In the data rows, 128 means zero.
Every row has a hidden score. How much higher is the second row's score than the first row's in each pair? 15 means about the same, 30 much higher and 0 much lower. The score is a weighted sum of the row's numbers plus the product of two more (or one squared), each taken from its middle value.
151;115;102;143;142;131;108;139;119;179;125;131;118;140
100;091;097;132;173;127;134;206;076;099;078;204;201;108 -> 10
178;180;190;159;082;104;164;123;114;133;184;135;114;073
139;160;131;141;109;126;150;136;155;129;170;127;110;097 -> 11
062;077;180;120;115;092;142;180;114;084;025;177;143;118
123;151;102;096;126;158;141;074;111;135;156;103;145;134 -> 11
141;103;081;076;100;161;097;111;069;104;126;085;122;166
200;186;151;099;083;163;164;123;078;087;201;081;083;094 -> 7
149;173;121;078;087;151;180;129;126;092;190;071;113;078
089;076;102;079;141;132;119;105;137;122;045;129;120;154 -> 7
083;070;098;095;137;143;087;123;136;096;081;121;151;147
111;104;113;120;168;100;118;091;133;170;121;107;138;168 -> 16
072;100;126;138;139;158;097;084;121;120;134;100;101;170
097;128;164;144;130;116;102;119;089;120;111;137;098;130 -> 13
097;107;154;095;152;140;124;106;096;110;094;112;109;107
163;140;162;177;118;117;116;125;146;144;136;150;086;095 -> 20
129;146;152;119;134;154;137;089;168;119;127;123;102;135
142;132;187;167;115;120;117;099;136;154;094;152;085;121 -> 17
139;132;130;129;104;146;150;164;118;111;156;140;172;126
109;090;100;143;192;131;083;106;139;154;152;139;167;165 -> 15
066;130;126;102;146;129;080;059;076;135;151;111;152;164
172;162;140;123;122;119;144;145;131;132;171;094;107;103 -> 21
136;102;125;166;174;128;114;144;126;164;129;160;165;136
101;109;152;082;102;170;156;112;085;079;088;110;156;114 -> 12
079;115;025;103;167;149;150;162;082;081;140;134;160;126
121;135;092;105;136;191;148;124;123;124;155;117;155;124 -> 23
183;209;104;065;045;211;206;132;149;058;211;055;145;041
130;084;118;102;106;166;105;084;122;118;116;110;125;138 -> 12
132;123;136;125;112;189;141;149;110;123;108;155;093;149
175;162;177;206;120;093;152;163;114;165;136;183;089;090 -> 17
126;165;099;061;078;190;172;142;052;047;180;076;209;082
180;171;114;127;095;129;163;143;113;100;175;086;160;082 -> 16
183;188;183;181;077;131;178;180;137;128;141;149;069;068
167;183;113;099;078;167;165;139;100;061;189;080;145;095 -> 14
114;137;111;137;151;047;127;139;116;166;147;101;138;135
124;104;155;170;158;118;104;127;128;183;118;117;084;118 -> 9
140;097;135;116;104;165;161;115;075;115;109;116;134;164
064;145;108;124;115;106;133;111;159;114;108;096;104;137 -> 15
101;150;137;159;122;148;140;151;140;111;128;104;123;134
102;154;105;113;120;168;141;114;149;118;152;104;104;117 -> 7
085;107;143;152;159;113;095;135;169;150;073;172;119;144
096;116;108;142;165;080;097;111;163;154;104;120;080;134 -> 15
115;141;123;142;112;104;163;170;155;119;172;122;135;090
141;136;178;150;119;122;129;083;166;183;109;133;095;130 -> 5
149;121;158;119;117;115;118;089;158;113;091;128;127;143
127;127;147;142;156;136;092;114;175;136;104;122;149;114 -> 16
135;115;096;154;149;159;132;145;116;178;141;160;196;165
182;200;132;053;036;200;211;149;112;041;193;025;132;056 -> 10
153;144;160;139;127;124;166;171;156;099;145;153;125;086
071;091;127;140;151;119;050;092;131;163;102;126;136;181 -> 12
166;162;132;148;137;172;166;162;137;105;171;137;154;113
117;095;151;132;163;139;127;103;134;125;083;159;113;142 -> 7
135;114;089;150;155;152;121;135;152;153;173;135;155;120
179;157;157;151;114;095;155;150;160;124;092;138;072;104 -> 11
127;136;123;129;135;099;122;120;181;137;141;109;115;135
168;165;197;193;124;097;159;147;169;136;104;167;075;107 -> 12
115;132;159;185;127;041;090;168;095;139;115;193;116;122
157;150;123;109;128;139;121;083;121;133;155;111;109;121 -> 11
107;122;134;143;117;138;125;152;132;114;093;144;144;157
086;093;114;110;140;125;093;088;138;144;098;114;152;181 -> 13
130;132;104;180;133;045;138;166;129;141;113;149;127;116
140;148;137;125;124;115;141;137;115;148;142;095;114;108 -> 12
119;117;182;138;116;103;061;055;110;148;099;109;136;200
127;113;126;125;120;105;136;122;150;135;096;102;084;131 -> 13
162;166;173;162;098;093;161;156;151;118;163;157;052;100
104;121;105;159;156;125;121;117;154;152;108;121;136;152 -> 18
146;110;130;127;144;137;137;108;120;161;124;116;072;135
145;158;123;117;111;159;156;140;120;132;188;118;135;082 -> 19
119;083;091;144;159;050;066;127;150;193;119;111;102;165
123;174;169;155;094;124;177;144;195;110;162;126;107;078 -> 19
191;156;161;136;106;129;153;138;112;141;140;155;137;093
145;136;115;072;112;078;122;087;151;127;112;082;142;098 -> 17
107;158;142;058;068;182;156;117;098;072;138;069;144;113
168;175;141;151;092;120;165;156;166;130;169;098;085;066 -> 19
073;121;071;085;137;120;119;146;124;107;143;096;129;149
141;086;106;144;135;124;153;146;085;095;138;127;145;161 -> 22
148;090;105;148;195;137;091;115;096;176;162;135;158;145
128;192;125;083;059;162;197;130;194;071;198;084;125;060 -> 26
125;137;055;087;100;169;176;132;173;083;173;080;112;100
099;106;105;143;164;124;073;104;165;157;111;147;141;127 -> 10
151;163;159;151;105;118;130;102;163;139;130;105;093;141
128;126;148;146;161;121;120;101;158;164;113;145;060;102 -> 5
047;078;132;104;149;136;113;133;173;096;056;120;103;131
084;128;119;163;172;111;078;114;152;149;080;161;127;146 -> 14
129;089;133;132;121;125;109;117;138;130;082;139;075;142
176;180;170;188;096;146;180;154;116;116;185;174;163;083 -> 21
145;139;137;112;107;135;177;198;091;073;131;134;172;125
136;125;156;153;164;087;128;150;077;138;142;139;138;128 -> 10
092;132;156;171;144;147;152;101;156;122;122;165;120;121
141;128;122;115;136;116;098;130;121;131;135;129;089;131 -> 13
091;071;117;068;095;139;125;161;077;111;064;108;161;153
122;105;127;115;127;146;053;088;107;097;066;100;122;167 -> 14
104;123;120;123;147;177;129;135;129;104;114;156;141;112
104;114;136;120;182;107;104;113;175;185;092;131;128;150 -> 20
090;140;114;111;136;149;128;116;162;158;141;108;116;099
112;106;111;111;156;124;099;137;123;142;108;135;131;156 -> 16
102;118;142;136;122;140;112;111;117;129;106;149;148;178
153;166;138;073;069;165;196;133;132;056;164;063;110;099 -> 26
139;158;096;105;101;156;154;158;120;111;172;099;100;083
109;102;111;145;156;092;106;130;106;162;140;138;117;177 -> 15
161;133;145;158;126;129;146;122;149;115;160;115;135;136
126;120;097;085;117;174;157;189;025;080;105;155;215;126 -> 16
107;092;123;077;122;167;104;124;129;126;076;104;122;148
159;122;130;124;103;107;110;147;109;112;120;139;157;152 -> 18
101;164;165;128;140;155;109;088;105;131;142;105;140;134
087;107;131;136;149;103;081;107;129;133;125;127;142;134 -> 16
134;047;129;107;146;087;025;103;124;152;074;137;158;176
111;117;073;115;135;086;121;136;129;094;131;111;183;153 -> 15
073;077;139;080;160;188;101;061;113;133;082;110;121;184
108;117;174;118;092;144;106;114;098;107;102;089;169;172 -> 29
133;108;141;169;142;123;115;109;203;166;101;171;112;141
119;125;116;131;129;109;132;143;092;115;153;160;161;105 -> 18
106;131;094;119;165;132;132;085;136;110;099;125;124;150
091;059;154;099;131;143;065;092;087;159;103;148;181;187 -> 18
119;134;140;135;122;139;114;077;130;126;123;115;103;147
115;088;099;097;122;150;068;123;100;105;089;123;148;156 -> 20
085;133;094;135;145;137;114;116;157;124;130;143;123;155
117;101;157;111;116;096;124;130;085;134;061;108;094;119 -> 21
121;112;085;120;153;096;127;135;133;134;117;132;121;137
089;121;137;105;118;145;117;109;200;141;098;118;105;120 -> 13
074;065;087;125;137;155;153;215;102;106;090;170;193;123
159;118;111;178;165;133;139;151;129;148;133;178;129;123 -> 16
076;129;103;149;167;121;111;081;110;153;128;101;136;171
131;138;140;127;140;132;133;105;130;144;138;107;128;110 -> 16
130;078;145;122;113;171;161;160;093;096;084;151;158;131
170;152;134;084;105;130;170;113;124;114;120;073;097;084 -> 10
146;119;100;170;175;085;139;154;109;154;117;152;156;128
178;157;076;115;114;170;173;157;152;107;176;097;147;071 -> 16
087;089;128;121;171;120;087;092;154;116;105;138;111;163
155;146;119;105;100;147;099;079;104;121;162;085;108;183 -> 19
063;143;089;055;086;147;149;149;121;066;160;081;178;096
172;142;103;118;105;112;142;101;145;113;145;089;138;136 -> 15
123;143;175;146;112;110;143;125;163;132;126;112;092;121
093;045;098;098;144;145;093;139;108;109;075;121;154;173 -> 13
105;122;088;094;157;165;105;113;117;122;124;099;136;127
186;140;146;136;116;123;125;107;105;109;151;140;167;175 -> 24
187;220;154;097;063;187;201;122;111;089;215;060;147;050
159;171;163;142;078;187;190;159;099;086;192;137;146;075 -> 16
025;121;107;145;161;116;126;138;123;119;134;138;161;124
174;142;165;119;073;134;159;193;056;081;083;160;091;115 -> 14
124;153;166;140;084;177;183;201;090;075;131;180;170;063
139;153;152;131;106;126;148;112;152;133;131;100;109;105 -> 18
129;100;130;153;171;127;108;128;148;151;110;131;118;151
137;096;133;075;121;098;111;135;108;108;063;132;081;132 -> 8
198;215;185;165;056;123;215;175;116;083;183;101;065;045
170;160;160;193;166;083;160;147;123;132;126;183;141;115 -> 10
081;082;077;120;154;157;118;150;150;140;137;139;170;132
130;131;105;133;133;135;128;120;162;133;150;114;148;119 -> 20
158;124;130;100;110;167;129;069;103;108;143;115;145;127
103;088;104;041;074;206;118;092;050;063;127;082;146;166 -> 12
082;114;146;160;152;088;122;122;073;132;134;164;155;161
158;177;201;142;055;127;203;211;065;078;097;181;066;076 -> 12
148;128;156;156;145;116;109;144;083;174;138;166;141;139
095;079;086;132;152;127;118;145;143;150;113;167;146;126 -> 8
144;130;121;120;158;148;124;127;102;135;164;138;155;128
162;120;112;145;146;151;103;089;135;151;146;120;145;140 -> 19
121;135;116;069;106;169;094;083;078;112;119;063;204;165
125;075;085;154;162;102;072;127;134;149;129;135;135;140 -> 3
164;166;184;197;125;089;146;144;169;138;106;178;095;109
113;111;140;090;132;136;119;081;150;128;109;114;115;131 -> 14
115;116;144;135;151;112;112;126;165;170;123;141;126;127
145;145;165;155;089;091;158;154;097;106;119;157;082;129 -> 11
152;191;150;132;077;074;181;156;097;103;174;106;082;081
138;119;146;114;111;147;120;136;148;139;110;140;147;101 -> 14
121;124;128;118;130;097;128;139;138;127;146;097;124;123
144;130;121;154;142;114;130;115;146;152;154;141;102;112 -> 7
128;188;072;056;065;220;186;117;162;050;182;052;084;047
132;128;116;108;139;099;133;078;154;122;127;104;139;114 -> 25
184;168;174;149;085;105;170;184;100;130;156;145;088;075
056;067;085;081;134;143;085;131;105;103;101;115;133;152 -> 11
146;106;124;133;147;099;116;117;125;140;107;166;151;111
103;087;138;121;143;140;095;093;139;122;118;150;134;141 -> 14
154;151;174;163;110;132;157;131;170;173;109;172;081;112
093;079;129;135;158;130;077;071;098;123;087;130;176;174 -> 21
105;112;128;153;171;094;125;163;082;131;128;175;179;154
128;139;139;131;121;154;127;102;176;128;129;120;124;100 -> 16
167;121;155;174;157;117;105;133;088;143;166;169;195;159
110;060;121;084;130;134;093;122;117;129;059;104;132;159 -> 10
120;124;088;140;129;113;148;134;136;110;158;118;125;117
125;123;151;138;109;169;137;131;147;124;087;151;087;111 -> 7
139;108;132;159;209;142;098;121;125;203;086;152;149;108
125;106;115;148;166;131;086;124;104;169;134;134;136;139 -> 18
052;094;088;099;142;150;066;087;138;126;139;107;163;173
060;116;090;025;058;198;175;183;072;045;103;067;144;106 -> 17
098;106;132;112;178;107;108;095;104;148;093;132;111;127
124;126;129;152;169;127;115;148;114;172;142;167;128;120 -> 23
110;118;083;121;152;112;101;124;117;145;092;102;138;168
168;160;176;184;118;129;151;167;125;141;153;162;104;095 -> 12
138;107;153;161;165;130;126;125;091;175;128;176;166;122
161;211;148;059;025;231;231;200;105;025;220;036;109;025 -> 19
084;069;114;079;127;154;105;094;086;109;066;093;220;185
109;129;109;095;119;132;115;124;134;150;131;131;137;106 -> 6
130;159;099;110;107;175;155;125;178;107;165;089;128;091
065;041;131;091;129;113;121;141;117;155;052;142;131;121 -> 14
180;142;157;162;141;090;137;128;099;194;152;161;147;111
067;063;116;108;156;173;110;100;147;113;117;117;100;129 -> 13
089;069;118;094;121;165;104;146;101;112;047;122;149;163
147;118;120;172;140;118;176;170;119;088;104;180;147;095 -> 13
145;135;121;161;159;100;138;141;144;129;126;169;142;118
171;149;181;150;090;098;154;164;074;119;103;153;136;124 -> 20
168;157;188;182;107;083;131;151;101;162;133;165;068;116
134;113;142;153;098;096;089;103;171;141;086;119;094;171 -> 18
163;137;181;138;081;158;164;191;102;097;123;168;082;098
121;125;065;115;142;158;124;119;092;093;135;115;191;128 -> 17
188;149;167;178;145;091;162;171;125;146;133;159;102;091
082;133;141;116;118;156;134;110;115;109;091;133;128;132 -> 12
109;124;052;076;113;156;148;121;131;098;156;081;122;113
125;123;122;107;136;167;120;118;121;135;122;142;147;104 -> 14
156;096;078;103;163;075;100;120;126;166;114;091;108;193
146;116;126;134;132;153;118;121;121;136;132;151;159;156 -> 16
103;132;133;143;153;131;113;132;108;160;105;161;106;117
115;163;144;123;097;165;160;082;159;094;149;113;089;103 -> 17
095;145;101;110;100;141;143;078;135;112;145;075;125;110
125;132;109;130;129;107;124;124;140;155;119;113;111;122 -> 12
124;107;149;169;164;102;089;097;153;209;112;170;121;111
108;115;119;093;112;141;129;101;128;112;111;090;102;124 -> 15
041;095;112;071;109;172;116;124;120;093;085;102;170;108
115;140;109;114;125;110;132;096;157;103;112;092;143;154 -> 17
111;109;095;135;159;111;114;132;124;196;133;164;146;138
116;187;086;071;071;193;174;094;157;074;177;069;091;061 -> 13
190;146;179;139;079;149;160;117;110;100;100;116;096;136
116;151;163;153;098;174;168;192;105;113;158;158;095;085 -> 8
116;149;093;092;105;132;151;119;101;078;145;072;142;130
126;190;120;036;053;185;175;128;081;053;177;056;189;121 -> 17
102;089;064;108;150;132;127;136;131;115;123;119;183;171
120;139;101;105;134;176;093;073;115;111;168;074;184;160 -> 19
128;113;146;118;123;114;120;139;134;123;101;158;130;128
115;110;103;113;139;101;104;126;143;147;128;110;102;137 -> 16
140;174;154;101;066;154;185;163;098;069;183;087;100;068
150;145;166;117;062;193;183;181;079;087;142;126;117;089 -> 11
153;139;158;171;126;086;109;128;109;171;118;133;080;147
143;143;156;149;116;115;136;097;139;152;113;131;074;085 -> 10
123;128;130;119;141;146;123;073;174;124;073;113;105;157
139;112;135;131;154;097;120;097;182;147;119;122;161;141 -> 24
107;117;147;106;102;196;074;052;095;142;133;101;125;156
117;095;134;122;161;155;113;108;119;156;098;143;132;144 -> 13
080;114;107;142;168;107;116;107;129;153;097;151;143;147
164;147;116;158;111;117;156;177;137;133;148;148;085;095 -> 17
151;107;127;100;104;131;130;152;084;089;113;141;178;165
181;150;120;170;135;081;166;164;138;137;159;154;149;114 -> 18
137;085;144;114;151;101;060;073;147;172;101;128;172;171
116;130;099;122;154;123;114;120;144;132;143;146;135;112 -> 5
109;063;117;109;139;164;086;103;055;112;069;092;180;147
100;066;079;163;220;113;090;148;174;231;153;195;153;152 -> 9
134;109;146;117;134;133;139;170;112;150;128;169;160;103
158;147;139;070;082;153;138;094;083;104;119;073;091;123 -> 9
114;172;172;173;079;151;171;150;188;102;121;155;079;062
162;081;120;123;139;145;124;126;109;107;094;145;150;124 -> 17
171;164;147;140;101;135;159;155;161;105;145;136;096;085
140;156;093;093;094;142;152;098;162;086;152;066;114;091 -> 18
116;159;175;142;102;122;158;160;106;090;159;151;115;104
100;141;058;096;145;079;115;125;111;101;157;089;139;158 -> 14
105;148;114;116;114;161;149;112;133;105;145;091;112;110
124;138;156;127;155;136;064;041;150;186;154;093;122;198 -> 21
114;118;127;118;123;110;097;099;126;126;102;098;119;179
146;100;137;126;128;168;094;072;127;139;137;130;141;164 -> 14
076;095;063;158;186;085;075;110;144;147;126;119;126;209
159;111;136;146;124;062;134;178;105;153;111;178;132;136 -> 18
110;086;120;088;119;174;120;135;122;093;060;106;055;155
115;109;124;154;196;139;103;094;183;167;115;147;124;119 -> 18
143;146;127;139;130;108;145;133;140;123;172;090;105;130
167;128;162;111;084;131;151;175;070;096;093;114;087;139 -> 11
092;138;096;092;093;161;129;078;108;091;120;079;140;132
193;116;163;152;109;129;168;163;073;105;129;165;140;180 -> 15
099;156;121;100;111;104;117;119;191;125;120;100;107;119
149;125;113;142;160;115;127;155;103;145;132;142;154;132 -> 17
131;099;086;135;171;152;141;167;119;131;151;175;177;115
113;107;136;104;158;127;082;066;139;125;084;114;174;153 -> 17
102;105;100;121;139;125;093;115;138;156;085;131;154;160
109;116;103;154;178;119;092;120;134;138;139;161;122;139 -> 5
110;139;121;128;110;104;139;116;167;115;111;102;119;154
133;193;118;067;086;179;169;086;211;072;190;066;150;066 -> 22
177;142;161;147;099;148;149;087;135;104;132;112;063;123
134;104;153;117;103;112;109;141;047;134;094;156;187;201 -> 21
103;093;141;113;181;082;090;085;165;167;053;112;123;156
099;187;082;101;093;117;171;117;160;088;195;068;129;085 -> 23
173;165;176;087;052;166;187;193;071;059;159;093;111;073
231;231;231;220;050;068;204;197;088;120;196;220;041;052 -> 8
069;128;104;154;123;114;134;130;151;129;144;136;103;117
036;096;118;111;188;140;080;109;129;137;114;137;163;149 -> 14
206;168;170;201;138;073;172;185;151;161;165;194;077;111
129;162;178;153;074;188;162;093;137;111;167;109;086;102 -> 15
143;129;147;165;148;076;145;154;156;191;105;148;094;109
135;133;135;147;159;135;144;149;181;135;121;141;069;088 -> 9
053;085;109;113;173;108;106;112;166;151;073;124;120;155
142;148;155;129;123;112;111;075;160;169;122;133;058;115 -> 11
154;137;171;173;126;060;123;109;175;142;117;149;159;128
114;105;115;102;124;107;106;113;079;126;076;120;163;175 -> 9
123;135;146;146;148;180;047;025;141;146;135;101;129;194
160;144;108;118;132;119;132;133;118;151;187;142;178;116 -> 9
103;126;084;126;150;168;129;063;146;108;117;119;135;158
080;053;124;119;133;140;094;111;107;143;079;115;173;161 -> 24
118;129;146;104;118;111;106;096;127;178;124;125;098;153
076;062;154;104;109;158;138;154;080;120;072;157;108;144 -> 8
122;100;135;137;151;137;098;087;112;155;087;118;107;166
175;125;087;101;129;167;139;158;074;146;150;133;165;117 -> 20
122;102;106;169;197;117;113;141;158;206;142;185;160;111
106;105;158;128;184;111;073;101;164;172;071;163;139;143 -> 15
220;198;211;231;070;025;190;231;122;163;169;231;050;081
146;134;145;094;090;197;102;063;090;111;140;074;118;150 -> 20
136;176;104;096;080;182;183;125;193;075;165;068;083;063
122;115;106;145;190;086;111;122;167;188;132;158;142;124 -> 11
112;098;095;134;142;126;110;145;082;100;133;143;200;188
113;167;160;139;096;141;172;134;111;088;149;111;076;093 -> 12
108;161;171;192;131;100;146;141;156;187;103;176;113;129
096;105;124;146;156;091;137;127;130;134;110;135;138;162 -> 18
091;118;122;093;140;184;081;045;118;101;131;079;155;186
152;173;180;142;123;108;170;135;170;141;128;165;090;092 -> 12
137;104;102;064;107;130;113;115;102;104;075;092;162;129
160;179;063;117;099;154;188;176;142;063;197;083;135;071 -> 15
131;125;144;147;179;102;108;104;184;150;135;122;074;120
153;149;135;164;135;082;134;163;132;183;165;173;138;138 -> 16
185;185;072;104;087;136;182;158;148;066;204;077;114;079
196;178;172;200;106;079;179;196;157;135;150;180;073;104 -> 13
149;133;136;172;154;069;089;138;167;168;110;131;105;133
152;150;167;183;141;056;136;178;166;153;167;187;131;099 -> 17
139;101;134;133;163;115;107;099;143;162;112;132;149;140
160;141;136;140;119;098;120;146;151;114;143;115;076;142 -> 12
107;120;110;086;122;181;140;096;168;121;090;100;124;106
091;075;098;095;116;172;107;176;095;100;079;128;153;120 -> 18
142;173;189;168;068;142;184;154;192;109;164;139;053;072
090;052;131;111;149;127;123;119;113;140;082;116;119;144 -> 18
100;120;103;152;193;130;116;116;143;151;076;172;133;128
125;099;083;090;143;130;055;102;068;114;116;106;160;172 -> 19
133;121;161;124;120;078;132;118;135;174;093;136;148;136
088;108;117;122;149;106;125;145;153;142;101;153;151;114 -> 12
157;146;183;166;109;066;118;100;201;173;115;154;073;115
089;111;111;140;165;102;063;053;206;158;089;103;129;182 -> 16
